Rotation paths and how fast each direction turns (degrees a step):
Each turn is a multiple of 5 degrees from 10 to 175, or 0.
Each row of a path follows its step; steps can be skipped.
path 1
step 0: [-24,2,-21,-3,-36,38,0,-7,-14,-14,-13,-10,12,-13,-25,-48,11,-12,25,7,16,55,-13,-26,-8,23,-4]
step 1: [3,-5,20,-8,1,14,31,16,-29,-15,-37,4,48,-15,-34,-20,-34,11,27,0,-9,-12,1,11,33,-37,-11]
step 2: [44,-21,-19,17,11,7,6,-18,-24,-41,11,-42,-9,36,-23,28,3,-23,10,-21,1,-12,3,18,27,-11,-19]
step 3: [18,-8,11,-3,-50,3,27,-27,9,38,-10,-36,-23,1,-19,35,-5,-13,18,11,4,-10,-45,-11,-9,32,-7]
step 4: [12,30,-20,-5,-32,31,4,-28,-27,24,15,8,38,-14,2,9,-6,32,-23,19,14,39,-32,15,19,-11,18]
step 5: [-46,-1,20,22,-5,-13,-1,-20,-23,-22,17,-32,35,32,-28,-25,11,-2,-4,33,-26,9,-7,-8,16,-38,14]
step 6: [19,-37,-11,-17,-6,-3,29,-3,20,-17,-31,8,12,41,-12,1,11,-32,31,2,-38,50,-10,10,-6,-13,-5]
step 7: [51,-3,-30,7,-7,-20,-3,-19,-14,25,-32,25,15,-20,-37,4,35,0,17,-3,-14,-34,-29,-6,21,-1,-13]
step 8: [-7,-8,-8,9,10,32,3,-30,-42,-13,-20,-30,-9,-21,-10,4,23,-10,-40,-4,10,18,-25,-28,39,38,9]
step 9: [-29,-17,8,7,-34,-23,24,2,-16,-6,-11,-10,35,16,8,-17,-62,-4,11,8,14,16,-31,-4,35,28,-3]
[6,2,5,7,7,-6,1,12,13,-17,-2,1,8,12,-8,16,-2,0,4,-18,-8,-2,-10,-5,-9,-11,-5] : 85
[8,-18,-4,4,-10,-16,-11,-9,15,7,3,-8,-5,-2,2,6,-3,-5,11,-7,-9,6,14,12,4,0,-1] : 95
[5,9,4,-19,-16,-9,12,2,5,7,-11,11,-3,1,8,-7,-8,7,-1,-8,0,9,-4,-1,3,-5,-19] : 125
[-10,10,3,1,5,-1,-20,-10,7,-1,-2,-9,8,-20,-6,-3,-13,8,-5,-5,-1,16,-12,-4,-1,5,-2] : 85
[4,-2,-7,1,3,10,4,3,13,13,-20,4,16,3,8,-1,-18,-5,3,3,3,-5,-3,10,-4,2,17] : 130
path 2
step 0: [12,-6,-22,-5,32,4,-29,68,21,-4,-11,5,63,-7,4,9,6,8,2,-7,20,26,-15,-21,-13,-5,-44]
step 1: [25,34,-23,38,-29,35,-23,-13,-8,-40,-8,-22,-3,27,-25,-22,40,10,7,14,18,-13,-33,13,-18,-33,-13]
step 2: [-3,42,27,-19,4,-11,-31,24,-15,3,-26,43,30,5,-14,13,-21,-32,-37,16,6,21,-8,-9,-51,-34,11]
step 3: [16,12,-52,-10,21,50,-33,33,22,-7,-5,-32,-1,-7,13,24,1,-19,7,-14,-30,-23,-45,29,-19,-8,10]
step 4: [-5,10,-28,5,-3,6,-35,-13,-1,-29,-2,25,61,29,3,-14,37,-4,-64,16,14,-21,1,-24,1,10,10]
step 5: [1,36,-3,29,2,6,-51,-9,-18,-41,-31,22,-6,5,0,40,2,-39,44,-22,-16,25,-17,4,-11,11,23]
step 6: [17,-10,-11,-22,0,-9,-33,10,17,37,2,-26,26,45,-6,-12,19,-57,-30,-54,1,-15,-6,-9,-24,-7,17]
step 7: [-5,20,-30,5,-14,28,-37,-2,-23,-17,11,35,36,-21,12,10,14,10,24,-36,5,-43,8,-2,-33,36,-40]
step 8: [8,52,0,0,-35,13,-20,21,3,12,-55,8,-3,64,-8,-3,28,-5,-9,-24,-10,18,4,-17,33,9,-7]
step 9: [29,29,8,22,36,10,-13,35,-13,-13,11,-21,23,21,1,-9,-36,-51,16,-13,24,-7,20,-7,-47,27,-29]
[10,-9,-3,-13,-4,-11,4,3,14,8,-12,18,7,6,2,-7,0,2,-14,-2,6,10,-4,-18,3,-4,4] : 175
[9,0,-1,-2,-2,0,-7,-3,15,-8,-7,1,-9,-23,-8,12,-6,-5,10,7,7,-4,-2,-13,-6,15,-9] : 160
[6,-12,-28,-7,11,-7,5,11,-4,-1,18,-8,2,-3,-6,-3,7,4,-3,-6,8,-7,-3,0,-4,5,-4] : 115
[-1,-11,3,-5,-3,-9,-3,-7,-10,8,-13,-7,13,-6,-13,-12,14,1,14,-2,-14,5,-3,0,-8,0,-13] : 55
[10,7,-9,-6,-5,3,7,-12,-1,1,-8,-2,-6,-4,-5,-4,0,-13,2,-8,4,-6,-16,12,25,-8,-5] : 160
[0,-2,-5,-4,0,8,-10,13,4,0,2,-2,-15,-5,3,12,12,6,5,-10,-14,23,1,-4,11,-9,-3] : 145
path 3
step 0: [-7,1,-1,10,30,30,-25,-47,-6,32,44,4,-37,41,6,0,4,-23,39,-15,8,-10,-21,8,3,1,-48]
step 1: [27,-23,-22,-23,40,20,60,-13,-6,6,-27,-51,-44,-10,0,3,6,4,4,14,18,20,32,-10,15,-5,-16]
step 2: [37,-15,-17,7,27,3,-14,-34,-24,-13,-4,-1,39,-5,-29,-40,-12,-35,-5,-9,1,3,-41,-20,37,-35,-33]
step 3: [-7,-30,-31,-37,10,40,-43,-14,4,35,16,-8,-51,29,-6,4,14,-20,32,-19,13,36,-14,9,-13,-2,-17]
step 4: [26,-3,24,17,68,10,64,-18,-24,12,-4,-33,-36,9,10,5,-2,-6,-7,10,14,2,-19,-2,-5,-31,-24]
step 5: [19,-45,-35,-19,22,7,-22,-40,-40,-16,3,-17,23,-14,-22,-6,4,-6,15,-24,10,-1,14,-14,66,-13,-16]
step 6: [4,-2,-5,-39,31,38,-32,-3,-6,19,-32,-5,-26,13,-2,-45,1,-29,-9,-19,13,43,-31,6,-38,-17,-26]
step 7: [4,-20,0,16,28,7,24,-24,-28,12,32,-34,-35,30,12,42,13,-5,14,-8,23,-14,-43,-24,11,-49,-2]
step 8: [32,-36,7,-34,59,9,-8,-15,-43,-21,-5,-19,-3,-28,-19,-4,-17,9,10,-9,-5,34,34,29,32,-7,-7]
step 9: [-9,12,-14,-23,24,37,-22,-44,-35,13,-32,3,12,18,12,-34,14,-12,-24,-41,22,-10,-41,-23,-11,-13,-29]
[-3,10,-2,11,-13,0,5,-9,-2,-1,6,-4,3,8,15,-1,11,-4,0,-15,-5,-1,-13,10,23,-1,-1] : 155
[-3,-11,1,2,-2,4,25,2,2,6,-3,18,12,2,-5,4,-4,5,-8,-7,0,-6,-12,-12,-2,-16,-3] : 140
[-5,1,-6,9,10,2,13,-1,-18,-2,-5,0,4,-2,8,-7,-9,16,0,-4,3,-6,21,1,8,14,-11] : 100
[-6,8,-21,13,-3,-1,-9,14,-3,-4,7,-6,4,8,-5,-7,-5,4,-9,-4,-1,21,-3,-14,-6,-6,-3] : 100
[-7,-4,-3,-12,8,8,-12,-7,9,-4,15,26,4,-4,9,-12,4,0,-5,-9,-4,5,2,4,-3,6,-7] : 120
[3,7,-7,5,13,-2,-3,-2,2,-21,1,2,9,20,-6,-3,12,4,5,5,7,-21,-7,2,-8,-2,-2] : 155
path 4
step 0: [4,32,-19,-5,34,-27,14,7,-23,-17,-4,-19,16,-15,43,19,27,27,7,-39,37,10,28,-16,-41,33,0]
step 1: [13,-4,28,29,-11,16,-28,1,-26,-4,9,-15,36,-45,-33,8,-12,36,27,21,9,-26,-35,-13,29,-38,3]
step 2: [11,-26,5,-20,-17,20,16,-15,-8,-25,-16,37,-35,13,0,-4,-34,-11,-15,-64,28,-10,-21,41,-17,7,-15]
step 3: [29,12,-23,1,-13,-27,63,2,-13,26,42,-18,15,0,15,-10,22,-1,17,18,14,4,5,-23,20,6,-57]
step 4: [-23,64,-11,19,-16,27,-37,-16,-32,-10,-10,-26,-33,-17,-1,30,14,34,6,-17,2,16,1,32,21,-2,14]
step 5: [22,-69,-26,-4,36,-11,1,-1,-45,-3,-23,4,17,-34,13,26,-24,5,-17,-4,-16,-38,-18,6,-2,13,-14]
step 6: [1,7,-12,-22,-37,12,-24,-27,16,-5,5,0,37,-15,-19,-42,19,-2,16,-28,61,10,14,-7,-15,-4,-47]
step 7: [-11,12,40,-4,2,-12,-2,40,-32,15,32,-14,-40,20,28,42,-2,-4,25,-20,12,-20,-22,6,30,-31,-26]
step 8: [32,20,-5,23,23,13,44,0,-12,-10,-34,-6,-8,-60,5,-3,-34,16,15,1,15,30,9,32,-21,41,-5]
step 9: [12,-7,-43,7,-22,20,-4,-23,-5,6,18,-5,43,17,0,-1,14,50,22,-40,-12,-45,-39,-26,17,-4,2]
[-12,10,-4,-5,9,8,-1,1,2,-7,11,21,7,0,-5,6,4,8,-8,-4,7,19,-2,15,-12,3,-2] : 175
[0,-1,10,1,1,11,-12,-11,1,-6,2,-11,-1,20,-8,11,10,2,10,14,10,1,-16,3,7,7,0] : 130
[11,7,19,7,-3,5,22,4,8,-6,6,6,0,3,-4,-2,-12,10,8,-9,5,-2,-12,-10,-6,-1,11] : 55
[3,-9,-1,-9,-11,2,-5,-12,7,17,2,14,-8,7,4,1,-11,1,-11,0,13,8,-3,-18,1,-5,-10] : 95
[4,-7,1,-11,24,5,10,-19,-8,-5,4,-3,-9,4,8,-10,-9,0,5,9,1,-4,9,3,-15,0,-2] : 130
path 5
step 0: [5,10,9,-3,1,-6,-11,-8,-8,-5,-37,10,38,38,10,3,23,-24,-37,7,7,9,-22,37,16,-48,-12]
step 1: [-13,-9,-5,-27,26,-32,10,-24,35,-6,-40,30,7,19,-5,-23,18,-6,-5,-28,19,-12,19,-1,-11,20,-39]
step 2: [-5,34,-13,-7,-6,-14,7,-22,-3,14,-58,-10,6,-4,-20,-12,34,-16,27,-6,3,41,19,5,14,-24,27]
step 3: [-18,10,-6,-20,-29,-4,20,0,11,-50,-18,58,13,25,-30,-12,-10,-9,0,14,20,0,7,-24,3,-16,14]
step 4: [11,19,-6,-29,-44,2,-13,7,-1,-9,-19,-8,-14,-2,-14,-4,35,-6,-23,-34,48,-14,22,28,-15,8,26]
step 5: [24,-12,0,-20,-9,17,17,-24,-28,-32,8,12,23,10,17,-28,38,12,-3,16,29,17,35,2,6,-39,-19]
step 6: [5,10,29,-43,22,-32,3,-31,0,21,15,4,6,38,-18,-15,21,12,-25,-10,42,-3,-6,-14,5,3,30]
step 7: [23,29,4,-6,8,7,-16,-42,-17,-8,-34,33,-17,-6,18,-20,33,-34,-35,-3,-2,4,-27,4,19,-23,-4]
step 8: [-27,-17,-6,-28,14,-27,31,-36,30,-22,-18,8,-20,-6,-33,4,5,9,-19,-20,22,-3,-1,14,20,-35,-23]
step 9: [-15,16,9,13,-17,10,-4,-15,18,23,-47,18,27,38,2,14,28,-8,-5,-22,10,17,5,37,-3,-37,21]
[-14,-18,3,-11,5,-8,9,13,0,5,4,11,3,-11,-11,-4,3,8,-1,-13,6,-11,-4,-15,0,2,-4] : 155
[4,-6,9,4,17,-6,12,-11,11,3,5,-3,-3,1,11,6,6,-8,-13,-10,-13,-3,-16,5,1,-12,-3] : 45
[1,-11,-9,-2,-4,-2,2,-25,13,-15,10,-6,0,10,-11,-2,-9,1,1,-1,-2,-6,2,-7,-3,16,-6] : 160
[-10,-2,4,2,4,5,-14,-14,-6,15,-6,5,-3,0,-5,-1,-9,13,-5,4,6,3,-12,9,15,1,-19] : 45
[5,-11,-11,2,-14,10,-12,-11,-1,20,-5,0,4,-9,2,-2,8,-7,-5,-15,-6,6,-2,-10,-10,1,9] : 145
[3,0,6,7,8,4,9,0,-4,16,-1,-6,0,22,0,-16,12,8,15,-1,-2,-1,8,-3,-13,3,-11] : 85
path 6
step 0: [-2,0,3,9,-9,7,-53,7,20,24,13,2,36,35,-9,11,10,-36,-12,42,19,-12,-30,9,-28,-8,26]
step 1: [14,0,-12,4,-32,9,5,29,-8,-6,-48,-12,36,19,22,-25,9,40,24,-8,-10,22,34,21,8,-13,27]
step 2: [4,37,-4,-16,-23,-13,5,3,28,-17,3,16,7,-11,-22,19,6,34,7,-17,4,21,-36,-29,-42,3,-48]
step 3: [36,-18,-25,-12,-10,5,-10,-49,-9,22,-2,20,15,-20,12,12,12,-30,-33,0,-5,-10,0,23,-44,-28,29]
step 4: [8,41,-10,-8,-2,23,42,28,-24,-20,-11,7,23,0,12,-19,-33,-17,15,11,16,3,22,-27,19,-47,12]
step 5: [0,19,56,23,13,-8,-7,0,16,25,-27,-2,1,-14,-39,22,-6,1,25,39,-1,16,-25,-9,-41,-5,-7]
step 6: [-4,-19,13,-31,-6,28,-7,-16,21,19,-34,-25,9,2,19,25,32,-3,-23,-32,0,19,22,33,13,-44,6]
step 7: [-24,20,-38,-1,2,-14,23,-24,-32,-35,-2,-21,17,-6,-47,-4,-18,3,22,-25,6,12,15,-14,0,-23,-41]
step 8: [22,4,17,3,-4,-37,21,-29,-8,24,7,-1,-36,-3,-18,22,5,-5,0,21,-12,-39,-56,16,-5,-33,15]
step 9: [-5,-12,11,-15,37,42,2,7,-2,-21,-3,-12,35,13,-10,-3,20,13,-26,14,41,-21,10,2,35,-32,38]
[-12,-11,-8,-16,-4,3,17,4,5,6,0,7,2,-11,11,-4,12,11,7,13,2,-4,12,5,9,-7,2] : 140
[-2,-12,3,-4,12,-4,-2,7,-4,5,8,8,-14,3,11,-7,-11,-4,-6,-1,-5,3,8,2,8,26,-10] : 0
[-3,-10,14,-5,1,-22,-5,-8,2,1,3,-6,7,4,12,-9,7,-6,0,4,-19,-6,2,-11,-12,-8,4] : 140
[4,15,8,-2,-14,-2,11,7,12,-2,2,1,-10,12,17,11,-3,-5,-6,-11,-10,-6,-2,5,13,-8,0] : 160
[10,-2,-13,1,-3,-6,-4,-14,-9,-7,24,12,-13,-6,0,-1,-2,3,-2,-1,-1,4,4,2,0,-19,-9] : 80
path 7
step 0: [10,-21,15,29,-25,-2,58,-9,5,36,9,8,18,1,10,37,-20,-32,52,7,1,5,14,-4,7,-26,12]
step 1: [23,35,2,-9,-3,1,8,-24,32,-38,19,-6,19,11,-7,-3,-2,-34,-2,31,-11,-30,15,-28,58,2,-31]
step 2: [-8,-18,-37,-47,27,-3,-5,35,-24,-31,1,-21,-32,-3,-27,-45,-10,17,-5,13,12,-32,22,-7,10,-21,-5]
step 3: [-28,-10,-6,38,12,28,24,26,-11,-1,-17,10,-18,-32,-4,-40,14,-7,-4,-3,-7,56,-19,-12,-22,-34,27]
step 4: [-13,8,2,20,-48,-18,-3,11,34,49,-3,21,9,-4,12,33,-24,-51,23,0,-3,7,9,-14,7,-38,15]
step 5: [54,45,-20,-22,-24,16,18,-46,6,-15,15,4,4,-1,-18,5,-46,-3,4,16,10,-25,6,-20,29,-3,-17]
step 6: [5,-12,-2,-49,26,-6,29,39,-43,-58,10,-21,8,16,-35,-15,-4,-12,-9,21,2,6,8,7,-3,-17,-7]
step 7: [-27,-13,-7,47,30,-1,25,52,10,4,14,9,-19,-41,-19,-28,25,-28,-19,-22,14,7,-16,-17,-1,-4,12]
step 8: [-20,14,-26,33,-66,-26,3,5,43,17,-12,-17,-16,-12,6,18,-18,11,13,-12,-23,6,15,-28,3,-31,21]
step 9: [33,35,-1,-26,-42,43,4,-15,-10,-12,-38,6,30,-17,2,-5,-48,-13,4,0,9,-9,24,-4,3,-12,-34]
[3,-8,-1,-16,0,3,-11,-9,-16,-11,-6,-1,12,-16,-10,0,9,3,9,-7,2,-4,-7,-13,-9,-7,7] : 100
[-11,15,-3,-7,10,-11,-9,4,16,-2,10,9,-2,0,2,-5,-8,-2,17,-9,4,-10,-15,-7,-4,5,-2] : 120
[1,9,1,-6,-17,7,-2,4,-4,8,5,9,-1,-9,1,4,1,0,18,11,3,14,14,-5,-4,21,5] : 80
[-19,9,-3,8,-5,0,14,-14,-14,-13,10,-5,0,7,5,4,-2,15,8,2,-9,10,-8,-4,2,-4,0] : 140
[5,-7,8,-8,7,5,16,1,5,-5,-14,-3,-1,3,1,-11,-15,6,11,-3,-1,12,0,7,-20,2,-10] : 110
[-13,-6,-7,-8,-6,-6,19,-2,7,7,-2,13,4,-5,1,-11,14,-2,-7,-6,0,0,-5,11,-5,3,21] : 90
path 8
step 0: [7,-3,-7,-3,8,-5,-10,-39,5,-43,5,3,14,8,8,-8,43,-11,13,14,-15,29,5,33,7,21,10]
step 1: [-1,-2,5,-7,12,-27,1,3,-18,21,-11,22,12,-11,22,-14,-2,36,-18,-25,4,26,39,-14,5,17,34]
step 2: [-1,-26,-36,-12,-6,18,9,9,22,10,5,7,12,-31,5,5,36,-23,2,9,-12,19,19,31,31,-17,2]
step 3: [7,-1,24,-9,21,28,-4,16,6,28,-16,-14,20,5,-11,5,10,4,-21,-18,32,-1,18,9,-22,8,49]
step 4: [-23,9,-1,-13,-32,15,-18,13,25,33,-3,35,2,12,-5,19,12,-23,24,10,-13,25,9,3,-16,-28,-9]
step 5: [-23,-2,30,5,-7,16,25,-35,20,14,-19,-18,-2,32,-6,-34,-13,-8,-25,17,18,-8,15,16,-7,-8,15]
step 6: [-26,-25,16,25,-34,-8,-8,22,-16,-21,13,38,0,27,-7,6,19,11,-2,19,4,29,-16,-2,-10,-13,7]
step 7: [-13,-3,1,3,-20,26,1,-31,-9,-7,11,6,-1,-26,-1,-30,-36,-14,-37,17,-9,20,10,1,-3,36,8]
step 8: [19,-34,-1,-1,19,-18,-5,9,-4,-22,-5,52,-7,-4,2,5,7,6,-30,0,-15,0,-18,38,-21,-12,14]
step 9: [-14,-26,7,-12,6,-11,-30,-19,-7,8,4,-1,-14,-31,-8,-17,7,-35,13,-26,8,14,27,8,-15,43,-1]
[9,-20,-3,21,11,-2,11,2,4,4,-7,-6,-16,1,-8,-6,13,-5,6,11,4,-7,1,2,0,-2,3] : 120
[19,13,-1,3,4,17,-9,15,3,0,-6,6,0,-8,-9,5,-5,-11,-6,7,-10,-2,-9,4,-10,8,7] : 80
[12,-3,0,-8,1,4,8,7,-10,-2,-7,7,3,8,-4,-5,2,28,-4,0,4,-9,10,0,-19,-4,-4] : 155
[-2,0,5,-8,5,9,14,15,10,1,7,2,-1,-4,5,2,-9,-2,26,-10,5,-5,10,9,3,-2,12] : 45
[1,-1,7,7,30,8,9,-7,7,-5,7,3,19,13,3,1,-3,-3,-9,-3,3,5,-7,3,1,-3,-6] : 145
[-1,2,7,2,-5,-2,-5,6,-9,-10,-7,-8,-1,11,-12,2,12,4,0,-19,9,1,-13,21,7,9,6] : 130
